rotation steps, each row followed by its count of steps
The counts run from 0 to 731.
[-27.6  23.8   0.5  -4.5   8.5  14.6 -10.6   4.1   7.0  -6.8  16.1   3.0
   2.1   2.9 -11.8 -31.0   5.2 -11.6 -22.4   6.7  28.9 -24.2  15.7 -34.7
  -0.8  30.8   4.9  -0.6  20.5 -10.7 -18.7  -9.8  30.6  -8.6  10.3  18.9]	446
[ -8.0  15.2  -1.6 -15.2  16.0  11.8  11.8  17.0   9.4  29.1  36.2   3.7
 -14.5  26.6 -18.3 -18.8 -27.7  -9.3 -34.3  13.2  11.3  -5.3   0.9   9.7
  -8.9  12.3  -0.9  29.4  36.9  -7.9 -33.9  -6.5   8.0   8.4   8.9  -1.4]	581
[-13.5  19.5  39.1  19.6  10.9  33.9 -16.7  14.3   8.2   3.5  -1.2   9.5
  -8.7  15.0   6.6 -15.0  23.3  13.9  -0.2  39.3   0.6  -7.5   9.6 -22.0
 -14.2  -0.9 -24.5  -6.4  26.1   4.8  -8.4 -16.8  13.2  -6.9  11.8  12.6]	535
[  5.8   0.5   8.4  -1.5  -1.5 -15.9  -9.8  -5.1   5.9   6.5  35.3  27.9
  -2.5  -7.3 -37.7 -31.1  -4.7 -13.1 -28.8  -0.1   9.3  16.1  -4.0 -10.7
 -22.7   8.6   8.8  25.1  36.5   6.0  -1.3 -19.4  18.5  27.0   7.9  11.2]	83
[-16.6  21.0   0.0  -7.7  23.8  15.4 -14.6   5.8  13.3 -13.9   4.7 -16.2
 -23.4  27.4   6.7 -13.1 -19.6  20.6 -21.7  36.9   2.7  -8.7  17.0 -15.0
  -6.4  25.8 -16.5  -4.4  28.5   4.1 -28.2 -25.4   1.3 -13.2   4.6 -12.6]	37
[-20.9  32.6  16.7  11.9   0.3  12.1 -18.9  -9.2   7.7  16.4  12.3   9.2
  -0.3  37.1   6.2 -23.0 -12.8   7.8 -11.3  31.6  10.1 -27.5   9.4  25.6
 -10.5 -13.8  -0.5 -15.9  23.4   2.8 -16.6  -2.9  14.1  -8.7  28.4  10.7]	721
[-29.9  23.0  10.0  -2.0  -2.4   6.5  -1.7   5.0 -18.3  -6.3  20.0   6.6
  16.1  13.0  19.6 -27.9  13.2 -25.6 -22.3   6.7  13.2 -13.9  -5.8 -34.8
  22.5  -8.5   1.4   4.2  26.1 -24.5  13.1  -0.1  13.3  32.0   0.3  34.6]	453
[  4.6  19.0  -2.7  -9.4  -6.3  -9.2 -16.9 -21.5  11.0 -16.8  13.2  24.3
 -32.4   1.5 -20.5 -35.9  -8.1 -16.5  -7.7  26.7  -5.1  21.5 -10.5  27.3
 -13.6   4.3   7.4   7.1  21.6 -13.0 -24.1 -30.2  22.5   1.5  -0.9 -10.2]	191
[ -4.9  -4.8  -3.5  14.8   4.7  -5.6 -35.6   7.6 -21.3  14.1   7.0  13.6
 -15.1   4.7 -15.3 -30.5 -18.9  17.8  -7.2  26.1 -20.9  -3.6 -18.0 -41.2
 -22.4 -17.9   4.2   9.9  30.7   4.1 -28.1 -23.4  19.4   9.0  -0.3  11.0]	491
[ -2.5  -6.3  10.7  -6.1  -7.8   3.3  -3.2  -8.8 -14.4   1.1   6.5  13.1
 -29.0   8.5 -27.5 -38.6  10.0 -39.6  -5.0  31.7 -12.7  16.2  -5.7  15.1
 -26.7 -16.4   8.6  25.1  17.9 -22.5  -9.2 -10.0  30.4  -2.0 -12.2  14.0]	681
[-24.1 -11.1   8.4   6.2   8.1   6.9 -10.4  24.2   1.4  17.0  -4.1 -12.2
 -16.0  -3.2  20.0 -20.1   0.4  30.5 -13.8  24.3   0.6 -13.7  -0.1 -32.6
 -29.3 -12.7  13.0  -1.3  28.1 -12.5 -13.1 -20.8  30.0   8.1  -4.4   1.4]	651
[-12.2  38.6  15.0  13.5   5.8   7.4 -13.3 -14.8   6.0  -8.4  17.1  21.8
  11.3  36.8  -4.8 -33.6   2.3  -6.6 -23.5  15.5  19.8 -22.9  11.2 -21.8
  10.6   0.2 -12.8 -22.4  12.8  -0.6  -4.1   1.6   9.8   2.0  31.8  14.6]	231
[-32.8  17.2  -2.6  -6.3   2.1   0.7  -1.5  -9.9  -0.2  20.0   2.4  11.4
  -0.5  -4.4 -45.1 -12.4  -1.7   8.2 -28.2  28.5  -0.3 -13.0  25.9  -1.0
 -21.5  18.9   3.0   2.9  31.3 -10.6 -24.1   2.8  35.0  -2.4  14.6  19.0]	474
[-22.4   9.5  28.8  19.9   9.8  12.7  -9.2 -10.1   0.7  20.9   7.0  22.9
   5.3  14.1  -3.7   5.7  15.5 -19.5 -26.7  24.1  20.7 -27.9  -2.5 -29.8
   1.3  -6.0  -1.5 -11.0  11.5 -21.4  -9.3   4.7  24.7  -6.6  24.6  -2.9]	614
[-26.1  31.9   9.3 -17.1  19.8  -1.8   7.8 -24.6   4.8  10.3  19.1  17.8
  -1.9  14.2  16.9  -2.1  -1.7 -23.3 -30.1   9.1  24.2  -4.2 -32.5  25.4
  10.6  13.1   9.9  10.9  30.5 -31.1  -1.2 -23.2  16.5  16.6   1.9 -11.3]	585
[ 16.9  -6.4  39.6  -2.5  -8.0  -1.2  -2.4  13.9  40.3  -3.4  16.3   7.0
  -8.7  15.1  -2.7  -6.6   4.6   6.7 -17.0  56.0 -23.1  15.1  -2.9 -12.3
 -17.5 -18.0  -4.1   6.0  26.8  15.3  -5.4 -36.9  21.8   2.2  -1.3 -13.4]	21
[ -5.5   8.5  16.6 -43.9 -12.8   4.8 -11.1  -8.9  16.2  -0.4  -5.8   4.6
  10.8   4.5  -0.8 -34.3   8.1  -3.1 -20.3  37.4  -4.1   7.5  -6.1  23.0
  -2.5  -2.0   5.0  13.8  44.8   6.9  -6.6 -24.4  31.4  -5.3  -9.9   7.2]	342
[-12.1  22.0  12.0 -24.2 -10.1  -7.0 -16.5  -4.0  14.6 -19.9  14.9  15.5
 -31.3   5.6   8.0  -7.7  -2.2 -30.5  -7.5  31.7 -12.2   0.4 -15.3  18.1
   4.9  -4.2  17.5  -1.7  11.1 -24.8   4.5  -3.8  37.1  28.1 -29.9   2.7]	513
[-20.9   1.9  -3.6  24.0  30.5   8.4   9.0  15.2  -4.2  11.2  24.8   7.9
 -20.9  38.5  12.0  -3.0 -28.2   8.9 -19.5  19.8  10.0 -26.4  -8.2 -18.0
 -17.2   5.1  -5.3   6.4  22.5 -15.5 -38.3 -25.8  -0.2   7.2  15.0  -2.0]	579
[-22.0   6.5   0.9  -8.2  -2.0 -32.1 -24.2  -9.1   7.5 -18.1  19.2   5.7
 -24.3 -13.3  -4.0  -7.7  11.4  -7.0 -40.0  16.0 -23.4   6.4  26.2  -3.0
 -13.0   2.0  19.1   8.9  29.5 -11.3  34.9 -14.7  19.9  24.8   8.6  -8.3]	628
[-47.1  32.5 -24.5   8.7   6.8   8.3  -4.1  -2.1 -11.9  10.5 -11.4   2.3
 -29.8  11.2   2.5 -21.1 -11.5   4.4 -16.1  19.6   0.5 -37.0 -15.4 -13.6
 -28.3 -12.7  13.0 -18.3   3.2 -25.6 -14.8 -20.6  15.4   1.2   3.8   0.0]	658
[-30.8  24.3  14.2  17.8  -9.3  21.0 -11.5   4.0  -7.9   4.0 -13.0   0.6
 -26.2  -1.4  13.1 -24.6  18.1  -9.2  -9.5  31.4  11.3 -22.0 -15.1 -31.3
 -13.8 -35.9  -2.7 -10.3  -3.0 -20.5  13.3 -21.2  19.2   6.5   3.3   9.9]	132
[ -8.6   6.0  19.2   6.6  12.1   7.0 -14.3  29.3  26.1  -3.0  25.4   7.9
 -23.0  20.9  28.2  -8.2 -19.4  25.8 -15.5  27.3   3.7  -4.4   6.1 -20.3
  -4.0  -2.3   6.9 -19.2  19.9  -0.9 -24.2 -14.1  20.5  21.2  -5.1  -9.0]	731
[ -9.4  27.5   4.6   0.2  -7.9   1.0 -18.3 -17.9  11.8 -17.8   9.1  27.1
 -33.2  12.6  -0.1  -8.0  -6.9 -29.2  -6.4  31.5  -6.4 -14.1 -24.7   5.5
   2.4  -9.0  10.9 -24.2  -9.6 -28.2   2.6  -6.3  26.9  10.7 -15.7  -1.0]	514
[ -7.6  22.6   5.9  24.1  10.2 -21.6  -8.4 -28.7   9.8 -13.2  13.4  33.7
 -25.4  -4.4  13.5 -13.3   2.7  -1.0 -30.6  19.3  12.6   4.5 -15.8  -2.6
  -8.7  -9.2   8.7 -28.7  11.6 -12.7   6.2 -36.3  15.2  12.5  17.8 -30.9]	407
[-28.8  26.5  21.3  -0.6  -2.7 -19.6  -1.3 -33.1  -3.2  32.3  12.8   9.9
  14.0   3.2   3.3 -10.0   7.2 -16.0 -29.1  19.0  13.7  -7.2 -18.7  23.0
   2.3 -27.3  13.0   4.6  27.1 -20.3  12.9 -16.4   8.3  14.2  27.6   0.8]	95
[-20.4  20.3   8.4 -20.7  22.5  -5.5  16.3  -3.9  -1.2   6.1  15.2   9.5
 -10.9  10.4  18.4  12.8  -8.0 -22.8 -33.3  17.9   5.4   5.8 -21.4  16.0
   0.3  15.9  -2.7  29.0  37.3 -23.4   2.5 -32.4  -7.1  21.0  -1.4 -14.9]	584
[-15.8  -0.9  -2.3  13.4  -9.4 -27.5  -0.1 -27.6  -5.8 -15.0  -5.3  31.0
 -10.9   2.2  -1.2 -10.4  -4.9  -6.2  -7.2  34.5 -24.4   2.3 -24.9 -20.2
  -0.3 -22.9   6.1 -15.7  11.3 -24.0 -10.8 -35.4  28.1  23.8  -4.1   3.4]	487
[-16.9  12.3  -6.0 -34.5  -9.1   0.3 -41.5   5.7  -1.2   2.9   9.9  -9.5
  -5.9  13.6  -8.7 -12.4  -3.5  -9.2 -29.9  11.3  -2.1 -10.1  -3.7 -24.2
  14.9   7.0  10.9  35.7  48.4  -5.2  -9.3 -14.5  10.1   8.7   0.2   5.3]	118
[  3.5   9.0  37.5  -0.1  16.8  14.5   2.8   9.2  21.6  28.0  32.3  28.6
  10.3  12.6 -30.8  -6.5  -1.9  -5.1 -27.5  24.0  13.5  -1.0   7.2  16.7
 -13.2   9.7  -4.5   8.9  41.5   8.4 -19.1  -4.6  24.2   6.8  16.0   4.5]	394
[-19.5  27.5  14.5   2.5   1.5  21.1  -1.4   1.9 -14.6   5.6   8.4  18.5
  14.0   7.0  -1.6 -47.2   9.7 -18.3 -14.8  10.5  26.2 -18.4 -12.0 -40.9
  12.7  -5.2   2.6  -4.1  16.6 -16.8  -3.0   1.7  25.3  17.0   4.7  31.0]	454
[-25.5   6.2  16.7  -9.1  12.6  17.2 -22.0  23.3 -13.1  17.5  12.9  10.0
 -29.8   7.6 -12.2  -1.6   4.9   1.2  -2.3  17.5  -4.9  -4.8   8.4  21.1
 -33.0  18.2  -8.7  26.7  44.3   1.9   4.6  -5.5  20.7   4.7  -4.6  28.9]	688
[-19.0   4.5  -0.9  -2.0  -3.0   8.6  11.6   1.1 -14.6  31.6   6.4   6.8
 -17.5  -6.6 -42.9 -29.5  12.3 -10.4 -39.3  21.8  -3.1   2.1  10.9  -4.4
 -40.6  -8.6   5.1  31.7  26.1  -8.7   6.0  -4.3  26.5  -2.0   5.7   7.5]	466
[-14.9  -0.6  -1.9 -22.4  -5.7 -17.4 -26.4  12.6  27.3  -0.7  21.0  -3.9
 -32.0 -19.2 -12.9   0.0  -7.8  -2.1 -25.0   9.4  -5.6  -6.1  -1.7  -7.0
  -9.6   7.0  20.8  29.3  36.6 -13.6   1.9 -21.8  23.5  31.3 -10.7 -10.0]	110
[ -8.6   8.4  16.2  -3.1   0.2 -13.4  17.7   2.1   3.5 -41.5  32.3   8.7
 -17.4  28.1  31.6 -33.4  -0.9 -39.9 -12.3  21.4  -6.3  14.9  -7.8  -3.7
   5.5 -12.7  -0.9  11.3  15.6 -16.0   9.9 -27.4   3.0  21.5  -8.6   5.0]	50
[ -5.9  29.9  18.8  18.1  11.1   9.6  -9.9   3.1   4.4  -6.2  11.1  10.1
  10.3  32.2   0.7 -23.1   1.4   3.0 -24.7  35.8   6.7  -7.6  18.5 -47.7
  10.2   7.5 -17.8 -10.1  23.0   9.1  -7.2 -10.8  -0.6   0.3  26.1  16.9]	232
[-12.5  -1.7   5.2  12.9  -1.5   2.4  -0.5 -16.8 -14.3 -10.2  -4.5  21.4
 -38.3   9.8 -14.0 -19.7   8.8 -37.3   0.8  43.8 -22.1   6.8 -13.9   8.3
 -29.7 -20.7  -8.0   7.4   6.2 -24.0  -2.9 -26.2  16.9 -11.3  -5.2   1.4]	682
[-27.8  42.3  11.6   9.2  16.4   6.9  28.5 -18.4  -0.3   6.8   0.8  21.6
 -11.6   3.6  -2.7  -4.6  16.6 -22.2 -33.1  31.1  17.0   6.0 -13.2   1.6
  -8.2   0.5 -15.1  -1.0   7.5 -30.5  14.8 -21.5   1.3   1.5  19.3 -10.5]	68
[-28.2 -11.8  15.5   5.6   0.0  -8.6   4.6  -8.0 -22.2  -5.9  18.9   6.2
  -2.4   8.8  19.5 -30.7  13.0 -29.4 -16.1   4.6  -3.4  -7.5   2.7  -5.4
  -8.4 -25.0  17.2   1.5  13.4 -32.7  17.8  -2.4  32.7  16.3  -1.7  18.2]	461
